These are runs of 7 systems, one row a step. Runs of the same system follow the same rule from any start.
Z474, seq 1, 10 rows:
[[ 15  -1  22  33  -1  -1 -26 -29  18  48 -36  44   1  23  10 -26  33   2]
 [  2 -45 -34  44  34   1 -12 -45   5 -24   7 -30   2  14  14  19 -20 -19]
 [-32  24   5 -29  36   8  43   7 -42 -20 -26 -23 -26  13  -5 -20   3 -29]
 [ 38   4  43 -20  -3  11 -16  37  -3   8   0 -34 -34 -37  16  33   9  23]
 [ -7  -2  14 -48 -37 -26 -16 -20  11 -22  35  -4  57  -4   6 -17  -5  28]
 [-19   1 -47  -8  -9 -25 -26  32  16  57 -23  37  13  11  -5   2 -11 -22]
 [  8  -8 -39  57  32  15  17  19  37 -26  21   8  -7 -12 -30 -15  -4  24]
 [-22  -7  37  30 -31  22  55 -26 -31  10  -4   3  -6   0 -28 -11  20 -24]
 [ 47  21   5  -4 -10  19 -13 -27 -20  -6  -2  13 -35  29  36  57   1  -3]
 [  0  -8  34 -27  40  -3 -39 -28   1 -37 -24   9  20   3  32 -49  -6   8]]
Z365, seq 2, 10 rows:
[[  0  20 -15  -9  56 -15 -25  21 -19  14  -3 -30 -40 -14  33  29 -19 -21]
 [ -2  39  14 -38   9   5  27  23   4 -49  28  15  11 -15 -20 -39   0  35]
 [ 10 -32  38 -11 -37 -10 -20  39  17  48 -14 -21   1 -37  -9   8  16  11]
 [ 24  -2 -43 -19 -22 -14 -10 -38  27  -1  39  -5  35  38   5  29   2  21]
 [-34  -1 -24  53 -11   7   1   5   6  31 -13  57   9   2 -19 -27  -4 -22]
 [ 19   8  14  39  28  46  17 -31 -16   7   5 -43 -31  21  20  15  29   3]
 [-16 -25  19 -27   0   7  21 -17 -37 -50   4  23   2 -26  -6   3 -45 -39]
 [-12  28  26 -13   2 -25 -51  22  -5  -5 -50 -20 -16  11  44  -8   6  14]
 [ 27 -17 -27 -32  20 -26  39  17  38 -33  -6 -12  -3   6 -46  -6  10  24]
 [-30   5 -18  16   1 -29 -19  33   7  54  41 -22  12 -43  -1  10 -14  -9]]
Z365, seq 3:
[[  8  46 -15   2 -14  42  -9  32 -12  -7 -25 -17 -22  42  31  20  21  21]
 [ 25 -38   8  25   0 -10  23   4  18 -53   5  28 -19 -40 -38   8 -23   6]
 [-32  25  28   8 -16 -64 -22 -23 -15  31  10 -39   2  -5  27   7  11  -6]
 [ 33   3 -16 -59  37   9  19 -14  11  13  -8  44   9  28 -17 -23  11  -2]
 [-35 -34 -16  34   2  40 -25  40   8   4   4 -37  27 -21   6 -23  -7   3]
 [ 22  38 -11  -6 -46  12  32   8 -19 -13  12   5 -30  21  -1  60   4   6]
 [ 14 -18  32  32  17 -30 -34 -27  20 -18   7  52  -1 -38   3 -19 -22   5]
 [-30  12  14 -10 -11 -19  21 -32 -11  21 -21 -52  18  40   2 -22  41  -1]
 [ 23 -33 -42 -38  47  28   2  20  -1  13 -10  22  -9  -5 -10  18 -29 -34]
 [-37  39  -5  32 -12  23 -20  33  -2 -37  25 -20   9 -12  26 -17  -7  35]]
Z474, seq 4:
[[ 20 -15   5  27  34  43 -12 -17  12 -47 -10  49   0   2   2 -37 -11  10]
 [-25 -26  25  38 -22 -15   5 -21 -17   2 -53 -45  -9  23   6  -3  21 -18]
 [ 30  12  -9 -38  38 -33  15 -22 -16 -19  16 -20 -36   0   6  49 -16 -16]
 [-27  39  40 -26  22  13 -24  24 -20   2  16  -5  11 -32  29 -42  -4  11]
 [ 14 -32 -16 -22 -33   8 -16  22  35  42   2 -42  31   9  -8  15  23  26]
 [-16 -13 -43 -17 -18 -14  14  14   6 -39  15  46  21 -12 -29   4 -45 -15]
 [-11  46   7  50  -9 -10  13  29  10  20 -27  37 -29   7 -12 -24  27  16]
 [ 41 -36  18  42  10   9  11 -58  14  10  36  -6  -4  -9  -8  20  13   1]
 [-35  19  -6 -11  -1  23   4 -39 -51 -17  -7   2  12  36  32  -4 -14 -40]
 [ 37  -2   9 -28  42  13 -21  32   7   0 -56 -18 -38  14  20   6  13   8]]
Z319, seq 5 (10 x 18):
[[ 22  -5  10  -7 -13  39 -11  12   6  13 -49 -38 -11  45  20   7  41  23]
 [-14 -32 -16  -1  34  -4  31  31   2 -52   2 -36 -14 -34 -29  -4 -25  -6]
 [-24  35 -19  32 -32 -63  -2  19  14  40   2  13 -10   0 -15  13   6   4]
 [ 56  -8   3 -51  26   7   5 -36  11  24  43  24   9  -7  -5  14   1   4]
 [-35 -17   9  28 -24  40 -43 -12  -6 -11  16 -11  49  -5  31 -28 -10   8]
 [ 16 -10 -26  21  -8  38  32   7  -3 -13 -53  11 -29  47 -18  17  15 -12]
 [-13  29  14  10  40 -31  16  11 -13 -52  15  15 -29 -38  -9 -15 -27  -2]
 [ -8  20  36 -20 -45 -57  -5 -21  -3  46 -17   4   7   9   6   4  28  -2]
 [ 31 -28  -8 -54  52  30 -28  -7  -1  15   8 -28  12  -2  22   8  -7  -8]
 [-41  -1 -14  28 -41  37   3  49   7 -12   8 -37  26  -6  -7 -17   7  24]]
Z71, seq 6:
[[-22  -7   5 -33  24 -65 -12  16  -4 -12  12 -23   1 -46   0   5 -35 -15]
 [-11  41   0 -44  13  -2 -10  18   8   8  -7 -34  21  28  16 -38  34  35]
 [ 22 -32 -12   7  -9  70   8  32  17  38  17 -16  13 -10 -18   5  19  17]
 [-31 -10 -10  37 -73  -3  24 -10  -5  -3   8  31  24   5 -24   5  -7 -11]
 [ 39   9   1  -5  14 -40  -4 -27  21 -11 -13  74 -17   7  -8   2 -10   2]
 [  3  -8   6  34  66 -15 -18 -39   9 -31  23 -35  -5 -15  21 -16  -7   7]
 [-15   7 -34 -22  23  25  11  -2 -34   5 -21 -50 -10  44  21  22   4 -31]
 [ -3  28  15 -10 -25  44  -9  63 -30   5   0  18 -22 -32  14  22 -20  -5]
 [ -5 -13  70 -13 -44 -30  22  -4  -4   7 -16  -2   3 -25 -23 -22  22   5]
 [ 13 -27 -28 -26   2 -61 -27   1  48  31   7  -4  28  -5 -12   5  -1  13]]
Z868, seq 7, 10 rows:
[[ -6  20 -50  34  11  10   1  11  -5 -22  51  30  -7 -21   1  28 -41  -7]
 [  7  21  20  25 -19  -3  17 -30  19  12 -12  48  13  29 -19 -43  41  20]
 [ 42 -50  17  26  20  48 -26   7   7   0 -23 -22 -26  -9  16  24   2   1]
 [-40  10   4 -14   0 -15   6 -39 -42 -49 -17 -14   7  27  23  -8 -18 -29]
 [  2  33  -6 -36  33 -16   9  55   3  41 -29  -5 -27  -3 -11 -13  18   3]
 [  4   6  39  12  -7 -26 -10  -9   2  -6  65 -23   3 -58   9  11  -8  19]
 [ -6 -30 -13 -36 -38  -2 -10 -12   4  35  -9  52  41   8 -14  -6 -13 -26]
 [  4   2 -48  24  -1  37 -22  36  31 -25  11 -26  14  21  12   0   2  42]
 [-11 -19   8  41 -14 -24  62 -29  -3 -21 -14 -15 -16  11 -43  -1  16 -14]
 [ 31  27 -13  10  24  13 -19  -3 -15  28 -12  39 -46  13  26  41  -8 -23]]
Z868, seq 8, 10 rows:
[[-24 -32 -62  19   9  19  -3 -16   6 -33  -3 -18  30  39   3  -2 -18 -14]
 [-11  37 -22  30  12   6  53  10  -8  10 -17 -21 -33  36 -21   0  35  -1]
 [ 33  21  46  19  20  11  18  -4 -21  -5  16  24 -55 -37   1  25  -2  -6]
 [ -1  -2  49 -24  -1  -4 -47 -30 -11  -5 -19  48  19  -9  34 -31 -12  -9]
 [ -8 -32  -3 -42  10   7 -33  29  20   4 -29 -52  30  11  15 -24  11  17]
 [-38  -7 -30  -2 -17 -31  31  14 -10  -7  26 -62   7 -12 -18  25 -11 -14]
 [  3  45 -33  -2 -17 -20  30  14   0  33  29  54 -11   0 -27  25  -4  -6]
 [ 38   1  16  40   6  30 -16 -11  35  -3  28  48   6 -17  -4 -21  10  40]
 [  3 -60  24  26 -22  28 -14 -43   2  -8 -41  -7  16  23  11  -8  11 -14]
 [ -7   7 -33 -22  23  20   3  11 -28 -31 -43 -38 -21  39  21  21  -8 -19]]
Z71, seq 9, 10 rows:
[[  2   1 -63  17  26  23  15   6  32 -24  -9   3  17  46 -20 -27  14  22]
 [  9  23 -26  55  10  45  39  -6 -14   8  32  17 -30   6 -13  21   4  -7]
 [  8   7  33  -1 -25  -5  13 -51 -44  -9  17  22 -19  -5  15  42 -16 -33]
 [ -2  -9  36 -33  23 -34 -54 -13 -15  -1 -28  14  -3 -20  41  -3 -25 -24]
 [-15 -12   9  -7  27 -10 -27  38  15 -21 -44 -57  -3   1  14 -27  11  20]
 [-15   8 -33 -15  -3  15  42  62   6  21   1 -40  -3  -1 -40   1  16   7]
 [  2  36   1  -5 -56  12  27  10   1  22  51  30  20  -9 -22   9  12  22]
 [ 31 -29  30  -3 -17  -2 -10 -60  17  12  17  51  30   2  -3 -14   4   2]
 [ -4 -40 -24  44  26 -21 -45 -35  23 -18 -22   7  10  17  21  -5 -18 -14]
 [-10  19 -36  19  44   6  16  12 -13 -55 -31 -16 -38  26   5   3 -12  -8]]
Z672, seq 10 (10 x 18):
[[ 53 -12 -16 -40  25  41  17  31  23 -13 -20  -4 -17  17 -17   6  19  27]
 [-25 -20 -11  -1 -21 -59 -15   7  30  -2  38   1  39 -38 -20  -9 -24   8]
 [ -7  17 -14 -17 -27  -6  47 -22 -15  11 -35   0  -6  59 -18   3  30 -15]
 [ -5  -8 -42  60  19  34 -21  -4  18 -32  26  28  11  -3   7 -10 -25   9]
 [-19  14  65  23 -49  -8   8 -18 -32  22   1 -10 -12 -17   9   8  18 -10]
 [ 55  -3 -19 -14  39  28 -33   5   6   6 -26  17 -32  18  27  30  -4  -2]
 [-26  -3  41 -26  19 -40 -21  -9  -3 -21  24  -9  25 -45  11 -40 -20   4]
 [  4  -2 -16 -30  18  10  37  21   0  43 -29 -49 -15  31 -19   3  39  -9]
 [  0   4 -49  -2   5   4   7  24  14 -39  56  21  15 -25 -19  14 -41  12]
 [-25   4  32   5 -72 -13  21   8  -2  17 -32  17  12  13 -24 -23  31   5]]
Z735, seq 11 (10 x 18):
[[  1  13 -23  30  20 -20  32 -19  12 -39 -10 -44 -21  39 -11   1  24  20]
 [-12  18  -2  -2   0 -14  24  17 -19   8   3  72 -20 -31 -26  -2 -32 -35]
 [ 21  21   7  11  23  29 -57  -3   6  -2  35 -13   5 -11  53   8  -2  31]
 [ -5 -47  26 -24 -23  29  42 -26  -4 -14   1 -10  36   1 -34 -30  12  -4]
 [-25  -5  -5  17 -20 -42 -23  17 -14  31 -39 -38 -26   4  20  39  -4 -26]
 [ 18  38 -34 -34  19  -5  24  27  19 -50   6  19 -10  20 -19  -7   3  34]
 [ -8  -1  28  34  23  -4 -10   1   8  56  22  32   5 -46 -10 -33   4 -10]
 [ 30 -16 -22  -6 -10  38  -5 -42  -9   3  32 -27   8  27  27  49   0  -2]
 [-32 -30   2   4 -46   3  -4  17   4 -24 -56  26  27  14 -15 -34  -6  -9]
 [  4  47  27  16  29 -35   5   0 -14   1 -18 -36 -53   7  18   8  26   7]]
Z319, seq 12 (10 x 18):
[[ 29 -49 -32 -21   9  -8 -31  31  54 -11  -9  -7  21  -5 -11   4  -9  25]
 [-20   8 -58  29  -4 -13  15  -4  33 -13  31  -4  32  25 -25 -23   9  28]
 [ -2   5 -20  37  13  12  42 -49 -13  27  35  33  -3  13 -22   2   5 -30]
 [  0  27  34  14  -8  36 -16 -22 -41  -5  21  40 -14 -17  37  18 -22 -21]
 [ 10 -10  53 -24 -27  24 -18  10 -12 -22 -61  24  -8   7  18 -14   7   2]
 [ -1  -7   2 -15  37 -31 -12  15  14 -46 -51 -44 -16  14   7 -20   6  15]
 [-37  18 -26 -23   5 -54  35  18  -1  20   5 -50   7   4 -26  -2  11  -6]
 [ 13  -3 -13  -1  19  -4   3   8   6  79  48 -11  -1 -29 -11  26   4 -12]
 [ 25 -17  -1   7 -42  45 -23   3  10   3  49  15  25 -22   9  30 -14  22]
 [ 11 -39 -17  32 -16  30 -14  -5  26 -36 -31  51  14  20 -10 -17 -12   6]]
Z735, seq 13 (10 x 18):
[[-50  32 -33 -12   2 -40   7  35 -29   4 -21  -6 -16   2   3  13 -23 -37]
 [ 22  32 -20  -5  50  37  -5  52  18 -14  17   8 -18 -17  -4 -16  -3  32]
 [ 22 -32  32  33 -16  26  13 -14  16  33  43   9  14 -39 -26  -3  15  12]
 [ 16 -22  -4 -18 -55 -13 -24 -33  -4  18 -12 -10  13  33  23  51   1 -10]
 [-26  11 -19 -15   4 -33  -3  -1  12 -36 -56   8  14  44  -3 -44   8   8]
 [-18  39   6  29  63 -14  32   1 -23   9   9   0 -43 -20  -9 -17   3 -20]
 [ 22 -13 -19   3   8  44  -7  12  -9 -16  53  21   0 -36   6  35 -40  -5]
 [ -3 -17  40  -3 -62  34 -28  10   8   6  -1  -8  39  -4  14 -19  17  28]
 [ 15 -27  25 -28   1 -41  18 -26   4   6 -42 -49 -13  25 -11   8  31  -5]
 [-28  21 -54   4   9 -63  11  14   8 -17   3  14  -6   5 -20  11 -27 -16]]
Z672, seq 14 (10 x 18):
[[  9  33 -15   8 -17 -68  34 -26   8  -7  12   3 -23  21 -22  33  12   6]
 [  6  -9 -11  27  26  24  13 -24   9  11  -8  72   8  13 -21 -39   0 -17]
 [-28  14  10  24 -20  31 -28 -26 -23  36  39 -24  31   4  39  -2   7  -3]
 [ 19 -24  20 -17  -5  43  -2  13 -34 -31 -36 -16 -33  -3  19  39 -15 -24]
 [  1  20   9   2  24 -53 -43  41  26 -18 -14  -3 -19 -31  14  -9 -12  29]
 [ 31  -1  23 -38  24 -31  46 -29  15  17  10 -16   0   5 -33 -15  38  12]
 [-18 -24 -65  -7  19  17   3  14  10  39  23  20  31  -1 -19  -5 -20 -28]
 [-45  35   1  -6 -59  25  19   9 -29 -27  14  -3  25  18   7  -7  -1   7]
 [ 30 -33  -1  49 -27  29 -10  15  27 -25 -43  -6 -22  15  -1  20  11  23]
 [ 10  11  22  26   1 -72 -23 -41   3  -3  18  17 -19 -21  15  28 -16  -5]]

Name the system that made each run.
seq 15:
[[ -5  -3 -38   6  20 -26 -38  27  20  35 -27  55   0  -4  -3  -4 -23 -20]
 [  9  22  19  33   7  -2  16  -6  14 -69   6 -26 -17   7  -3 -17  17  47]]
 : Z71
seq 16 (2 x 18):
[[  3  10  13 -46  10 -10 -17  16 -32  37  18   4 -17 -38  19  39 -28 -33]
 [-22   7  53 -29 -29  -6 -33  11  -4 -19 -15 -24  27  -7  27 -34  11  26]]
 : Z71
seq 17, 2 rows:
[[  4  26   6  -7 -48  -3  -8  17  25 -53  12  11  24   9   1 -16   6  59]
 [  9 -63 -12  31  -1 -36   3   3  39   5 -38  -1  -9  -7 -35   7  -2 -11]]
 : Z868
seq 18:
[[ 14  -7 -46 -43 -25  34  13   2  16  22  29  14  45  27 -18   9   4   9]
 [ -5 -16  -8  70  31  50  -3 -11  14  -9  23  19  10 -10  -4 -33  -1   7]]
 : Z319
seq 19, 2 rows:
[[  8 -29  -8  -5  -1  -2 -37  54  41  33 -25  26  12 -26 -15 -17  -5  12]
 [ -2 -19 -16  22 -24 -20 -11 -40  16 -27  32 -53  28  19  14  21   4  22]]
 : Z868
seq 20:
[[ -7   3 -22  27 -46  37  -1  -7  -9 -43  44  30  17  -7   6  24 -34   4]
 [  1  18  44  51 -35 -21 -10 -16  -8   3 -44  33 -32   9  12   2  15  -4]]
 : Z365
seq 21:
[[-16  31  20 -12   6   3  34  44  -9 -10 -54  13 -28   7 -21 -38  22   7]
 [ 35 -40   8 -12  32  -6 -10  13  19  -4  21 -59 -14 -38  -2  29  -6  13]]
 : Z365
seq 22 (2 x 18):
[[-10 -27  15  21 -13 -46  38 -25  21 -26 -33 -25  -5  15 -37 -19  26   6]
 [ 15  21 -63 -17  42 -29  -4  10  20  21  37   9  -3   0  -4  26 -20  -2]]
 : Z71
seq 23, 2 rows:
[[  9  11  56  23   0 -29 -30 -45  -9 -11 -40  25 -20  12  32 -11  10  -2]
 [ -7 -36  -2 -29  43 -26  24 -31   4 -23 -38 -35  10  26 -16 -29  10 -17]]
 : Z365
seq 24, 2 rows:
[[-43 -19 -37  -1 -20 -60   1 -13   0 -17  19 -21  27  -5 -10  15 -34 -22]
 [  8  37 -35 -11  14  18  -1  14   4  70  11  44   4  18  -5  -5  17  -7]]
 : Z319
seq 25 (2 x 18):
[[-23 -28   8  27 -29   3 -16 -12  11 -54 -40 -23  24  24   8 -31   7  18]
 [  5 -13  -4 -21  10 -63  27 -11  -4  18 -32  -9 -32   8 -23  31   1 -34]]
 : Z474
seq 26, 2 rows:
[[ 33  12 -28 -18   0  48  30   4 -12 -29  -8 -18 -26  40   3  38  11   8]
 [-30  21  15  38  33 -16  20  10 -18 -40 -18  27 -34 -25 -12 -26 -18 -17]]
 : Z868
seq 27:
[[ 27   5 -48  23  34  17 -27 -12   0  12  -7   0 -27  31  30  47  -9 -13]
 [-16 -15  24  -8  50  25  15  -6  -7 -54 -14 -11   5 -11  -6 -58  -2   1]]
 : Z474
seq 28:
[[-19  18  45  47  -4 -31   4   3   7  17  13 -46 -10 -26  -2 -17  30  23]
 [ 58  -9 -13 -24  22  20  25  -9  -3  33  11  23 -33   2 -15  47   3 -17]]
 : Z672
